128 stands for zero in the data rows.
Here are some points:
139 75 143 142 185 77 106 111 72 96 91 141 98 102 123 100 139 116 165 117 170 100 113 142 191 133 94 108 40 132 99 127
115 72 162 167 107 80 153 137 77 80 84 126 174 127 78 111 141 97 138 102 138 148 92 60 104 157 98 139 103 90 137 96
139 165 111 151 113 94 126 88 110 124 135 142 102 132 108 111 108 130 136 121 160 131 164 89 111 102 118 141 132 113 77 134
178 157 130 62 184 236 47 157 196 200 202 64 148 107 169 134 78 205 41 153 25 117 131 129 117 173 241 165 234 166 187 165
199 180 139 133 76 190 116 142 119 255 171 83 199 151 193 243 63 208 15 125 62 124 162 77 146 143 255 147 255 151 175 178
158 107 126 82 132 69 110 110 143 120 147 113 123 111 137 131 149 158 134 125 81 75 163 98 148 134 139 169 112 164 124 146
181 184 88 36 129 224 107 104 130 173 239 81 176 62 161 108 114 211 70 162 0 155 65 97 120 195 198 185 207 181 218 197
153 157 90 95 90 125 104 131 108 143 103 98 115 100 159 113 128 96 122 166 108 142 125 136 101 119 99 125 156 56 147 149
168 158 85 91 142 224 53 87 150 216 153 71 142 99 160 173 55 215 41 200 33 92 150 125 120 155 230 170 245 147 156 215
48 65 127 157 88 49 173 144 143 34 73 142 129 182 79 136 165 29 179 107 188 110 145 130 150 92 71 69 42 119 68 75
155 132 93 108 102 173 138 109 127 139 165 158 121 135 94 104 133 93 121 103 135 146 81 151 142 134 101 141 132 109 161 203
0 68 132 159 148 33 163 119 111 6 78 181 80 125 101 79 146 76 216 162 255 105 131 219 151 91 71 40 0 86 95 44
143 144 115 112 133 105 150 91 140 108 123 115 123 139 126 109 160 114 166 127 112 140 140 94 109 122 114 151 129 154 104 115
54 59 119 144 103 23 219 162 80 109 67 183 126 125 113 139 158 50 158 61 169 113 95 197 192 126 66 0 44 77 79 101
163 183 140 116 114 186 138 167 176 234 133 91 109 96 159 180 66 199 19 153 40 122 146 109 85 161 228 157 253 107 224 145
194 158 95 122 114 207 105 103 149 170 234 96 175 137 166 145 126 211 84 155 80 153 147 64 144 160 188 213 227 207 124 137
89 106 131 162 135 89 188 112 78 83 115 158 92 112 110 89 154 103 186 107 191 109 107 127 130 118 54 107 65 151 136 135
180 154 105 92 142 191 82 146 149 155 139 70 136 132 207 173 85 195 59 187 68 133 160 86 137 139 197 134 249 164 170 108
120 157 74 120 144 137 147 72 78 156 116 120 115 114 154 181 124 175 103 163 162 90 144 188 161 128 141 75 174 164 125 135
189 124 173 81 181 208 62 117 154 166 153 71 163 107 182 101 100 193 83 142 63 178 132 54 121 177 200 193 189 156 178 141
3 92 142 160 139 39 161 141 45 26 62 148 106 142 84 66 198 45 217 78 255 96 124 168 138 97 30 61 0 84 102 101
136 139 123 122 179 169 76 142 116 158 127 96 146 139 158 133 96 163 102 140 114 115 138 120 136 129 186 115 164 129 116 108
179 212 90 83 101 234 129 137 212 208 183 143 129 125 158 221 107 201 40 178 46 125 165 148 127 111 243 190 233 130 148 162
208 183 97 98 153 206 85 142 160 166 213 148 148 165 156 160 126 175 59 139 83 119 113 158 101 152 170 153 237 174 156 139
96 69 123 185 158 49 182 142 90 88 53 159 72 94 76 81 183 27 186 104 215 65 145 172 150 110 44 127 36 81 114 145
157 131 147 101 154 124 100 115 113 131 120 131 102 115 64 125 71 165 141 99 83 59 92 126 120 154 161 131 94 150 173 179
77 88 130 152 129 119 138 129 137 82 110 145 131 135 118 87 158 106 160 123 198 150 119 145 173 117 73 159 55 136 133 137
59 119 117 205 101 34 158 152 106 46 78 172 48 135 63 87 175 51 191 127 227 116 169 176 144 80 46 84 0 9 54 52
151 142 152 148 101 147 159 122 94 207 137 97 146 147 150 215 87 142 81 121 127 92 155 93 145 128 205 93 204 132 154 164
95 45 188 166 162 45 145 146 71 50 91 161 104 92 120 70 138 60 238 96 169 88 108 123 148 102 26 73 57 111 98 98
93 57 139 150 96 25 201 110 108 90 154 130 113 76 123 45 161 96 198 107 154 189 59 129 155 160 43 84 6 153 99 86
201 172 128 79 121 144 140 163 179 184 197 133 117 129 164 123 159 209 87 93 70 131 154 106 158 155 193 205 150 143 191 143
97 76 187 172 145 16 145 131 100 35 43 132 94 108 93 103 153 46 174 113 190 73 155 62 134 91 51 64 37 104 96 61
190 175 122 113 98 209 125 118 157 239 178 121 172 123 166 191 93 226 47 168 40 158 132 110 94 147 215 155 252 151 167 141
130 132 110 174 144 134 151 80 104 133 99 109 132 84 108 163 130 152 112 185 178 120 144 119 73 115 113 100 170 136 100 101
124 141 91 108 161 196 174 114 126 139 166 115 121 109 140 80 176 153 101 123 144 158 103 137 140 178 144 158 153 152 212 158
159 184 103 81 151 206 105 125 154 152 175 104 141 83 112 141 125 141 63 163 44 118 150 125 89 124 147 170 213 117 142 171
203 161 133 95 127 183 118 166 154 168 216 105 151 121 184 169 130 203 75 139 28 140 168 91 136 166 214 173 250 159 139 120
18 33 129 152 159 55 164 120 97 39 83 127 115 92 121 69 158 75 213 135 203 117 158 138 178 105 65 100 33 127 81 130
79 104 192 116 166 51 137 131 96 76 116 149 117 89 111 48 159 116 179 87 168 100 73 160 111 132 58 90 10 136 140 85
137 141 107 145 169 123 111 122 85 137 121 115 107 113 148 98 147 176 132 160 121 77 131 132 160 160 132 118 118 116 128 86
97 136 113 132 125 112 149 150 107 141 103 153 150 153 96 141 128 161 119 87 79 94 111 124 108 156 144 127 138 144 152 139
124 72 157 174 134 82 149 125 62 52 61 165 103 148 117 79 200 9 222 130 220 102 113 115 158 84 0 40 30 97 96 57
116 128 155 128 165 119 171 157 150 148 125 169 142 111 97 68 168 94 158 98 99 91 76 162 98 147 82 134 79 142 138 121
225 200 93 124 104 215 14 102 164 226 182 79 129 182 137 217 11 210 30 197 2 98 158 110 76 156 234 139 255 123 115 142
75 114 153 163 156 73 113 105 73 93 87 143 130 157 131 61 144 106 232 136 159 90 67 137 94 112 31 46 51 155 93 44
175 129 115 97 157 136 128 92 127 138 116 116 106 117 126 135 93 107 124 110 114 128 142 114 129 123 135 114 150 137 107 160
218 157 116 92 103 227 54 144 179 186 227 82 170 148 167 143 102 216 63 148 29 160 160 49 138 163 254 246 221 141 160 156
59 104 113 162 99 48 208 148 162 73 85 222 84 134 110 126 182 63 205 142 213 98 163 190 168 63 65 101 8 80 78 71
142 158 137 149 136 149 75 95 114 201 108 97 125 126 123 144 68 158 95 152 80 108 99 129 106 148 153 97 167 118 115 165
97 23 194 200 116 19 134 148 119 59 89 133 130 181 113 152 135 13 173 100 206 96 128 108 190 104 50 0 14 131 49 30
114 169 96 88 156 95 98 173 89 92 126 126 119 126 134 99 128 159 174 65 132 83 161 154 153 133 153 169 65 103 117 147
134 86 136 141 128 49 149 126 163 79 99 138 85 110 133 102 124 52 154 120 207 151 134 147 139 96 67 104 61 108 88 90
191 212 43 55 107 232 82 145 148 250 152 95 137 126 125 152 45 191 53 127 0 149 104 126 109 187 255 176 229 70 191 209
127 115 127 93 123 80 157 156 137 85 117 163 128 119 113 57 139 75 197 84 163 144 80 120 96 106 97 161 47 127 134 141
73 154 125 101 77 108 168 141 128 109 118 133 155 158 149 177 171 108 140 126 157 172 159 136 139 54 116 132 105 124 110 116
162 156 140 112 153 166 149 139 167 175 170 126 138 109 102 101 146 135 103 112 50 114 77 149 81 164 149 159 152 146 165 150
89 70 143 156 162 118 108 99 99 87 108 114 116 123 90 62 134 96 163 100 200 117 100 139 165 151 91 126 33 125 169 162
104 135 122 137 133 153 174 90 95 113 127 132 106 119 113 91 160 83 167 140 158 76 137 146 162 121 112 110 105 128 153 174
95 104 159 131 132 48 168 182 149 102 107 119 141 137 160 88 97 72 202 73 187 97 101 109 126 100 134 90 52 145 102 83
Here are 10 more points, each followed by its number:
95 77 137 180 118 4 203 109 109 37 71 159 109 133 105 68 207 43 239 94 198 139 123 119 128 102 11 119 6 117 50 59 0
140 85 150 151 163 110 138 132 117 113 120 171 117 101 128 98 130 117 136 125 210 101 112 161 125 128 118 116 81 111 146 103 1
127 205 119 101 155 187 67 143 131 182 100 100 109 154 172 226 69 212 61 205 47 46 198 122 123 106 232 131 227 135 164 125 2
202 149 85 95 119 201 126 119 168 187 143 105 149 157 193 164 66 195 78 146 58 176 105 75 134 159 225 130 245 183 172 125 3
134 109 122 108 121 94 144 115 192 127 130 135 144 143 142 92 81 116 169 113 131 132 111 73 73 123 136 157 126 168 124 129 4
229 220 119 113 60 227 88 134 186 227 235 99 160 164 142 189 57 234 61 133 27 143 143 55 96 152 255 223 255 153 157 180 5
41 61 150 175 177 80 168 121 83 30 35 152 109 99 88 78 195 67 194 131 231 98 111 172 119 99 6 73 54 111 107 81 6
222 164 171 101 155 170 106 156 150 180 127 126 160 100 163 176 98 160 96 138 65 122 180 43 105 99 207 193 216 131 126 124 7
134 111 147 130 100 90 128 149 115 82 130 169 136 150 112 104 160 93 166 99 141 128 94 125 151 119 68 110 68 112 134 92 8
89 99 157 174 129 74 159 120 123 95 53 141 114 115 131 135 143 79 165 154 186 129 166 105 142 86 82 127 81 126 85 108 9
Which two of these numbered points are nearest to each point below, ignoring the direction in which the first points spread most? Their numbers follow each, nearest first.
151 169 103 100 125 186 125 142 147 203 116 146 139 116 121 149 110 204 123 109 104 125 123 173 113 136 205 190 144 124 181 188 > 1 8
46 112 161 180 132 47 100 108 89 78 72 182 57 159 92 190 89 117 161 126 205 60 180 195 147 49 72 29 46 136 49 119 > 2 9
154 122 98 152 127 59 172 87 103 87 133 129 132 132 107 114 189 81 161 113 164 156 135 109 136 114 59 148 110 149 66 113 > 0 9
152 51 143 111 168 109 134 143 114 100 147 137 143 94 133 102 146 95 110 96 168 157 100 147 131 152 98 125 141 107 154 146 > 1 8
148 213 119 126 167 201 38 126 117 154 117 102 100 156 117 210 77 197 79 150 117 55 182 138 104 104 195 97 189 155 112 125 > 2 6
147 130 123 120 110 174 130 99 119 131 161 96 135 138 161 160 125 141 110 114 135 169 118 84 171 131 139 102 161 191 126 147 > 3 8
117 129 136 116 163 149 124 141 135 138 152 107 153 108 155 78 134 172 150 138 140 112 113 158 154 144 162 154 77 127 132 99 > 1 8
80 113 134 170 121 86 154 88 115 76 90 161 88 138 97 94 165 131 174 85 165 206 108 132 73 130 20 152 92 172 112 127 > 0 6
45 135 105 203 131 77 112 113 52 108 75 151 35 209 165 170 81 134 196 136 243 95 209 192 202 84 102 38 62 119 70 75 > 2 9
52 55 139 176 163 82 170 131 72 35 45 169 128 93 96 100 197 79 181 136 227 120 117 169 132 104 15 78 57 111 110 75 > 6 1
198 147 114 74 109 215 105 142 125 195 217 91 169 127 142 141 113 215 53 103 15 173 95 99 143 201 241 179 221 115 187 165 > 8 1
255 182 166 97 154 220 87 137 170 203 172 81 153 96 163 203 87 178 65 159 27 119 179 48 78 119 232 206 255 160 132 168 > 7 9
90 87 157 159 124 89 126 137 119 54 138 175 114 140 81 63 181 73 202 83 163 122 100 163 131 111 37 118 31 116 93 103 > 8 5
169 176 110 160 98 167 136 112 147 165 164 119 113 158 101 142 92 165 123 96 112 101 136 83 113 134 199 158 158 140 126 148 > 5 0
69 111 85 162 146 122 99 138 95 125 95 133 82 120 160 149 53 152 145 167 181 64 162 185 169 101 141 64 127 97 82 122 > 2 9
81 111 154 169 158 12 155 113 95 48 98 147 65 126 135 61 131 59 212 108 255 53 119 141 158 87 36 79 0 170 122 111 > 1 9
60 143 91 158 74 92 132 145 78 81 87 123 85 125 126 193 155 92 128 172 178 104 174 137 141 101 84 17 117 62 100 46 > 2 9
149 183 118 48 87 146 79 185 179 191 157 98 166 146 191 129 116 150 90 129 63 145 106 143 124 138 185 180 145 136 193 159 > 8 4
120 76 114 148 73 59 171 150 96 79 103 211 117 132 78 61 177 38 202 74 212 153 82 163 160 101 13 116 19 69 121 126 > 8 5
107 97 167 184 129 132 149 143 125 111 86 160 87 123 112 123 127 53 151 135 173 106 117 180 177 107 79 47 62 110 134 121 > 1 8
100 106 162 149 121 89 142 128 142 122 81 135 131 125 147 139 137 100 164 164 140 123 180 101 120 84 90 143 114 142 103 126 > 9 7
157 180 65 104 127 237 30 140 126 209 189 74 121 123 202 209 16 242 44 193 65 97 194 139 155 135 252 137 255 139 124 196 > 2 9
201 171 162 101 131 196 137 157 165 176 176 119 152 127 146 182 89 141 78 132 48 136 146 70 106 112 206 149 203 140 130 137 > 7 9
129 144 154 133 159 190 127 148 182 223 147 124 179 136 161 128 67 160 108 128 135 117 98 139 88 135 216 161 154 171 167 167 > 1 4
86 126 121 159 114 91 172 118 78 52 75 134 88 167 112 105 137 103 206 102 177 132 146 72 169 112 113 65 48 150 106 75 > 3 5
19 85 154 153 129 95 105 137 137 53 54 111 108 182 133 98 111 67 190 129 195 152 106 140 127 109 75 46 19 156 115 75 > 3 9
82 121 111 133 168 128 133 124 135 87 68 146 118 109 47 138 159 119 125 122 115 101 142 171 72 123 87 111 142 122 100 127 > 6 9
197 196 93 123 132 198 24 117 153 219 155 93 114 167 146 206 15 196 47 180 34 93 150 99 104 131 235 125 255 116 103 133 > 2 9
164 155 44 80 126 173 125 106 186 163 182 113 146 150 145 65 90 142 144 138 75 123 67 104 90 155 181 207 147 149 169 175 > 4 0
70 100 130 149 172 105 154 124 101 91 126 121 122 102 122 54 156 110 191 125 181 91 111 178 149 139 101 104 20 132 95 101 > 1 6
216 194 94 72 93 239 94 146 161 219 195 146 163 137 143 138 98 170 50 122 50 171 93 109 111 157 197 221 234 123 214 212 > 8 1
199 165 99 78 75 217 107 129 150 191 185 157 151 140 124 124 112 136 95 116 71 152 95 126 116 144 154 189 197 123 198 219 > 8 5
107 100 118 160 173 95 156 125 154 136 61 144 79 140 125 88 146 91 151 121 171 108 133 181 127 136 111 115 63 120 124 106 > 1 6
154 137 138 121 117 173 135 118 120 137 134 104 137 145 163 163 130 134 115 117 134 166 127 81 149 125 146 104 159 177 129 136 > 3 9
134 115 166 130 127 172 126 156 138 173 120 154 103 134 142 152 91 103 107 144 126 118 133 157 175 108 140 80 131 104 151 151 > 1 9
181 211 117 66 128 210 121 124 196 187 225 77 203 127 131 119 76 184 70 107 39 140 106 59 57 158 255 255 220 163 191 197 > 4 5
115 165 133 81 136 234 45 120 175 156 146 53 159 187 179 165 44 177 78 175 71 164 104 93 104 133 219 129 190 209 155 146 > 3 4
144 149 117 88 87 203 136 134 181 148 166 124 134 105 151 213 49 182 71 215 37 162 171 103 96 103 214 155 255 112 160 146 > 9 3
74 52 185 195 117 10 209 174 112 30 47 197 86 122 84 90 169 8 233 77 207 115 128 128 147 61 18 45 0 96 48 34 > 7 8
78 100 141 155 151 121 140 129 86 87 65 147 138 95 130 111 174 128 144 146 170 125 127 149 130 120 62 107 122 123 130 94 > 6 9
27 49 127 186 178 20 180 148 112 7 36 194 96 100 37 100 194 44 202 95 212 102 136 199 101 92 9 67 12 77 38 69 > 6 9
184 161 89 119 138 227 101 96 163 160 222 89 158 143 152 142 118 216 91 150 71 147 142 73 108 167 199 206 238 218 130 147 > 0 4
124 95 98 181 139 39 156 69 98 53 99 160 58 123 73 150 104 86 161 114 210 102 110 152 140 110 48 7 81 149 59 73 > 3 1
48 75 196 180 109 18 182 167 101 63 47 136 58 101 160 71 133 39 207 143 201 108 141 133 166 91 23 68 0 85 118 77 > 9 1
118 120 103 150 139 62 136 79 112 83 101 158 71 139 97 153 88 96 146 138 181 98 119 124 148 106 78 26 93 147 72 73 > 3 9
64 141 133 142 140 120 124 118 66 89 98 113 130 142 97 108 169 104 157 107 192 104 128 156 118 126 84 112 71 120 121 140 > 6 1
138 88 109 104 115 71 170 132 159 121 156 111 142 96 138 139 126 135 160 82 153 179 170 132 127 118 163 177 102 127 76 139 > 0 4
104 80 115 119 110 18 197 126 135 77 117 132 133 105 128 114 142 105 179 75 208 195 158 136 166 101 122 146 47 112 54 106 > 0 9
73 127 127 160 116 64 136 142 134 90 105 103 95 125 140 134 84 132 141 143 166 115 186 102 141 97 149 120 106 79 75 82 > 9 5
182 188 130 123 106 201 109 140 111 213 136 91 129 109 175 242 83 182 0 162 82 194 205 70 95 131 212 125 255 64 170 151 > 9 7
22 48 84 173 105 28 185 101 67 12 48 200 61 161 74 114 148 37 255 106 215 149 142 174 186 86 10 23 9 106 37 81 > 3 9
139 178 140 154 116 152 131 145 142 136 110 111 116 116 100 157 77 113 92 156 102 165 174 116 89 91 163 149 187 73 95 133 > 9 7
38 55 152 203 193 84 148 100 73 79 46 123 74 127 72 88 141 69 186 109 190 66 99 154 148 143 40 0 30 124 91 100 > 6 1
145 53 143 142 152 110 134 120 134 73 132 144 110 92 139 81 178 91 159 145 200 164 143 145 174 112 57 156 74 145 121 120 > 1 0
177 186 98 89 109 221 112 128 188 200 170 89 156 132 202 189 56 158 83 186 51 156 163 95 130 105 224 160 255 159 143 184 > 9 3
101 85 136 142 182 107 150 139 149 108 87 148 105 105 105 124 140 126 138 131 108 83 134 149 120 129 94 118 124 152 126 113 > 6 1
60 128 118 120 149 50 193 176 126 82 71 155 111 101 129 177 136 112 149 139 128 83 145 178 150 104 142 75 85 84 85 66 > 2 9
79 41 114 202 142 25 156 89 115 72 84 168 101 144 75 78 191 59 199 114 201 98 106 170 149 126 14 79 31 132 49 96 > 0 6
96 78 130 148 165 78 150 160 127 98 82 162 83 88 92 57 151 90 178 85 149 102 106 158 133 145 72 126 44 77 130 119 > 1 8
80 130 144 144 105 121 125 157 140 111 151 154 148 143 63 117 114 143 126 99 146 127 119 134 91 129 163 172 101 80 133 140 > 5 8
156 128 131 156 141 171 114 142 139 167 152 102 139 128 134 159 118 175 82 136 109 115 185 84 144 143 201 162 171 132 117 121 > 9 7
218 245 180 61 118 233 58 183 162 246 185 76 180 114 210 162 139 198 26 165 1 100 148 115 129 142 208 193 224 136 198 164 > 8 7
61 50 140 175 141 33 162 151 66 21 68 138 100 120 102 108 192 16 197 93 255 113 176 155 189 68 28 34 0 76 26 83 > 9 7
98 100 129 153 121 35 164 114 94 56 89 161 113 114 82 110 230 46 180 113 210 136 158 186 148 91 0 92 19 105 45 86 > 0 8
Here are 10 other points, each followed by its number:
190 126 140 88 136 173 79 142 197 250 121 125 180 136 130 171 72 123 49 115 47 134 112 153 88 146 202 136 207 83 144 197 0
89 140 69 96 125 124 168 128 182 86 76 129 107 132 113 163 136 80 116 158 126 163 125 157 110 103 118 81 119 126 119 92 1
128 146 74 145 94 122 103 124 114 147 139 83 82 146 167 110 113 135 121 149 178 156 149 160 167 137 139 108 105 88 106 111 2
78 78 146 167 183 96 134 127 100 71 62 127 109 116 126 85 130 96 178 117 206 101 117 152 151 123 95 61 54 124 77 67 3
172 202 111 103 85 255 95 125 165 187 172 109 142 149 125 213 84 218 42 151 68 190 152 100 76 135 216 177 255 140 185 167 4
217 184 124 98 144 255 124 104 127 233 192 67 171 105 158 175 88 194 63 140 25 101 146 75 119 153 218 154 255 174 167 211 5
109 199 108 92 84 185 187 132 157 152 142 110 144 131 132 163 115 152 110 179 85 143 133 99 76 97 179 140 186 131 166 133 6
106 92 157 168 116 56 148 159 91 56 89 133 110 123 115 143 181 49 164 106 210 130 174 151 177 81 56 82 65 86 56 77 7
159 192 141 91 81 216 79 165 175 186 207 109 185 124 105 176 77 230 39 110 37 150 133 104 72 156 255 233 231 103 179 186 8
125 91 123 111 118 139 137 155 200 153 138 132 131 113 124 150 116 158 67 96 106 177 121 138 133 159 177 171 158 122 171 171 9
The same question for these:
72 120 122 196 89 65 147 133 55 113 99 142 113 163 84 65 205 29 233 76 253 105 97 205 150 114 33 67 0 70 49 94 > 2 7
219 233 144 70 125 203 53 116 127 238 199 38 190 118 169 163 110 210 41 133 20 112 144 69 71 152 204 203 255 181 166 214 > 5 7
91 109 130 143 91 121 139 102 105 110 94 161 149 165 91 118 126 119 178 111 140 190 74 126 110 129 100 98 93 108 111 89 > 4 6
29 146 119 146 76 100 236 122 134 68 58 141 121 126 90 106 159 69 203 146 184 121 116 143 91 88 80 77 55 111 147 80 > 6 4
50 58 158 200 139 66 138 141 82 92 61 123 110 142 102 105 136 92 156 130 173 109 105 148 155 150 52 57 49 111 99 75 > 3 5
116 204 114 102 67 190 180 135 159 162 135 110 161 122 142 161 111 158 106 171 88 144 130 91 78 104 185 152 192 132 172 132 > 6 4
56 102 125 158 118 42 163 98 101 71 88 166 81 148 90 106 173 100 205 120 188 150 149 164 130 115 23 100 38 129 98 101 > 4 6
189 192 92 102 90 209 84 116 146 166 213 129 157 133 143 150 127 224 52 185 75 147 139 117 110 169 190 191 213 149 189 130 > 4 2
136 200 94 153 102 162 114 121 78 177 152 107 146 175 107 106 158 99 144 89 190 117 106 194 139 124 138 109 82 82 93 151 > 2 5
66 15 137 172 107 10 190 155 131 61 74 193 99 106 79 104 175 68 146 77 210 168 119 170 165 144 60 115 30 90 100 116 > 9 8
76 94 110 170 139 11 147 125 47 53 75 154 72 143 110 99 167 80 170 99 247 115 121 189 172 128 22 28 30 85 79 59 > 2 3
143 100 168 160 183 176 76 166 173 165 95 117 166 120 125 92 143 137 100 144 105 140 111 152 94 169 131 145 142 125 125 92 > 3 0
120 200 108 141 115 202 111 99 97 133 128 88 125 134 111 140 80 183 92 150 119 136 161 67 83 139 193 174 210 104 181 168 > 4 6
183 150 154 74 77 135 109 150 156 140 204 115 144 146 143 89 156 115 128 103 60 146 113 72 100 137 157 202 133 94 166 158 > 8 9
139 111 73 147 115 90 141 122 99 84 167 174 113 155 94 105 141 114 150 100 188 141 110 141 183 146 113 117 62 113 105 99 > 2 7
108 37 111 161 125 45 150 117 122 45 99 141 120 107 90 42 208 44 156 97 212 195 105 139 132 154 3 143 54 96 100 112 > 9 4
76 162 112 114 82 137 202 136 149 116 100 145 131 126 119 137 131 109 155 155 131 141 138 125 86 79 139 110 125 106 149 108 > 6 4
82 41 167 170 94 20 180 127 107 73 106 169 123 92 92 87 178 51 176 101 219 145 105 182 146 127 6 101 25 90 114 117 > 9 8
64 48 174 194 129 67 197 164 118 84 133 187 99 116 93 38 174 78 177 88 191 160 82 146 144 150 46 123 26 108 147 99 > 9 8
195 181 149 73 92 152 105 139 160 156 195 114 152 136 132 110 150 114 111 103 50 148 113 72 106 152 168 202 153 94 178 163 > 8 9
185 193 146 106 134 144 97 107 107 180 152 57 149 103 129 126 140 149 100 106 83 99 131 91 74 143 125 147 176 163 128 189 > 5 3
162 170 80 70 108 186 159 136 125 148 149 126 188 102 146 143 164 142 94 146 93 145 99 139 118 140 144 155 204 126 179 144 > 6 4
151 101 113 140 138 102 146 173 124 137 131 137 109 85 118 96 143 133 114 109 111 130 123 152 145 167 116 178 130 81 142 142 > 9 8
14 65 148 194 59 66 178 144 66 39 52 166 113 150 88 94 127 34 255 105 211 162 124 128 151 67 44 59 27 52 78 93 > 4 6
74 26 168 204 207 71 132 157 143 65 50 153 116 126 94 34 183 45 181 102 223 134 90 197 112 149 32 80 14 90 69 37 > 3 9
161 171 127 47 89 194 129 149 172 143 141 127 174 131 119 191 136 114 78 134 27 132 140 97 116 112 203 162 190 103 167 171 > 6 8
107 175 85 143 107 168 152 158 139 99 144 177 90 165 86 123 132 151 136 123 148 126 144 161 105 109 150 147 142 79 164 112 > 4 6
169 136 125 139 145 143 162 129 91 174 149 115 140 100 152 139 129 131 123 124 120 98 140 103 153 123 138 118 172 138 116 167 > 5 7
104 51 117 106 107 46 160 127 95 25 110 157 112 77 97 64 189 42 167 94 225 199 102 157 132 132 31 132 28 55 127 138 > 9 8
220 155 124 82 107 191 69 128 193 255 153 99 185 139 133 198 68 140 9 129 44 150 112 142 94 161 212 176 250 99 160 218 > 0 9
196 255 94 98 86 254 62 150 127 255 190 74 185 171 159 150 107 196 71 118 65 137 117 144 117 147 239 169 204 102 151 177 > 2 4
77 158 111 150 116 107 166 152 97 133 127 153 101 134 112 173 110 153 152 128 90 73 135 166 112 113 134 73 137 134 103 110 > 6 3
104 58 149 169 157 71 110 87 118 89 116 109 128 142 117 69 140 115 184 112 201 147 109 125 104 133 61 116 74 155 61 85 > 3 5
117 150 87 73 85 137 143 154 205 115 106 123 137 137 152 187 116 117 80 165 96 191 132 139 107 108 164 114 152 114 132 87 > 1 6
87 134 92 121 120 114 168 113 100 56 88 140 121 113 91 116 143 90 163 108 211 173 118 115 104 99 114 113 89 99 116 115 > 4 6
184 213 126 69 117 222 45 118 171 196 193 112 158 137 152 178 115 220 58 187 86 129 153 127 62 125 206 182 208 163 167 138 > 4 3
111 180 99 133 118 141 144 125 118 156 122 144 97 137 149 124 109 137 127 146 142 134 125 163 128 105 144 100 133 110 110 125 > 2 4
92 151 128 148 113 117 171 172 117 135 109 175 109 116 114 165 115 167 153 113 83 82 130 149 114 106 136 82 131 117 103 99 > 6 4
148 209 116 49 135 177 79 130 143 190 120 108 137 161 191 188 57 205 73 147 87 172 138 119 79 124 194 142 229 158 177 144 > 4 3
134 145 102 168 111 143 128 93 131 167 109 121 113 141 135 132 113 130 90 182 128 145 122 121 155 130 103 112 148 125 115 123 > 2 3
119 62 58 164 74 37 205 103 109 141 54 176 97 140 97 127 180 6 155 128 168 137 114 173 174 131 72 91 91 20 104 139 > 0 9
131 110 74 161 172 150 83 80 84 87 97 129 79 134 83 160 143 131 140 145 164 58 158 144 151 114 113 51 113 123 67 107 > 3 5
161 113 133 100 150 151 135 163 195 109 161 157 112 118 133 116 140 106 94 123 109 167 156 122 151 119 145 179 149 119 147 128 > 9 7
67 40 148 192 163 23 131 76 96 53 96 137 109 146 103 66 160 65 213 102 255 152 111 139 121 116 14 93 22 160 34 66 > 3 5
121 114 104 117 174 114 147 138 130 102 90 123 88 98 135 131 149 139 118 153 136 101 160 142 161 133 154 114 119 123 141 109 > 3 7
201 135 146 129 180 182 129 121 96 193 146 94 165 98 171 89 156 105 125 144 94 63 103 114 146 146 145 160 173 139 157 174 > 5 3
153 200 93 139 123 213 102 93 85 150 170 78 117 133 107 157 84 185 65 161 101 142 166 72 96 152 212 183 235 117 163 205 > 4 5
124 126 127 110 139 135 123 105 88 114 133 161 84 109 171 143 114 216 102 137 141 218 170 130 145 142 128 123 171 111 160 112 > 4 2
153 79 154 115 147 87 155 131 152 139 184 178 185 116 143 130 153 110 107 89 146 143 98 141 127 134 106 136 126 156 129 138 > 9 5
189 184 39 49 115 237 73 144 171 255 126 76 170 168 163 255 89 198 0 153 0 180 171 133 110 173 236 159 255 136 186 217 > 1 4
122 152 147 108 113 158 124 174 148 167 110 125 167 107 169 158 123 134 92 140 95 146 165 125 142 106 185 143 174 78 130 145 > 7 4
148 128 176 98 112 112 76 151 187 197 134 113 134 136 163 148 108 150 98 134 49 143 143 146 120 135 152 137 120 127 124 133 > 0 9
130 170 92 92 108 195 124 131 198 151 137 90 168 179 137 196 86 136 62 122 66 156 141 91 120 131 225 147 209 149 136 146 > 1 4
53 104 109 145 139 19 175 139 87 50 67 159 84 113 87 69 198 69 193 93 243 161 121 193 145 126 66 85 0 75 90 62 > 2 9
170 176 117 110 104 201 139 154 156 207 99 103 148 111 203 167 62 186 120 172 64 134 123 116 99 123 205 136 228 157 172 129 > 6 3
127 198 156 86 84 141 55 154 139 180 142 46 140 123 189 160 42 199 59 135 87 172 147 110 116 131 218 127 177 91 127 132 > 2 7
139 143 109 92 106 197 89 158 180 164 169 104 150 124 166 144 90 192 64 153 89 194 148 150 141 150 221 194 160 91 140 172 > 9 2
137 129 141 138 126 159 138 176 120 129 150 197 125 105 99 191 138 148 105 124 97 86 180 157 155 106 140 122 176 88 122 128 > 7 4
122 145 119 70 133 143 85 106 172 95 128 150 161 144 80 127 148 149 122 132 104 160 120 143 87 119 138 196 114 116 141 145 > 8 4
190 209 75 43 79 197 73 115 124 210 159 60 147 106 186 149 85 158 59 203 39 158 141 116 94 154 160 165 252 95 184 183 > 2 6
95 134 114 125 93 120 173 127 111 68 80 131 132 108 102 127 144 104 152 116 181 173 124 103 86 105 114 125 113 100 123 108 > 4 6
227 123 142 70 147 225 72 150 157 200 202 100 191 87 177 151 110 186 30 115 53 172 104 91 93 176 224 202 255 141 203 212 > 9 5
198 135 154 108 171 186 113 151 107 194 165 99 169 110 194 92 137 128 125 137 80 75 114 105 145 156 159 181 186 152 181 171 > 5 3
144 149 167 96 121 172 102 153 166 175 140 137 129 135 155 123 80 190 101 95 97 199 80 125 92 155 175 178 132 163 216 148 > 9 8
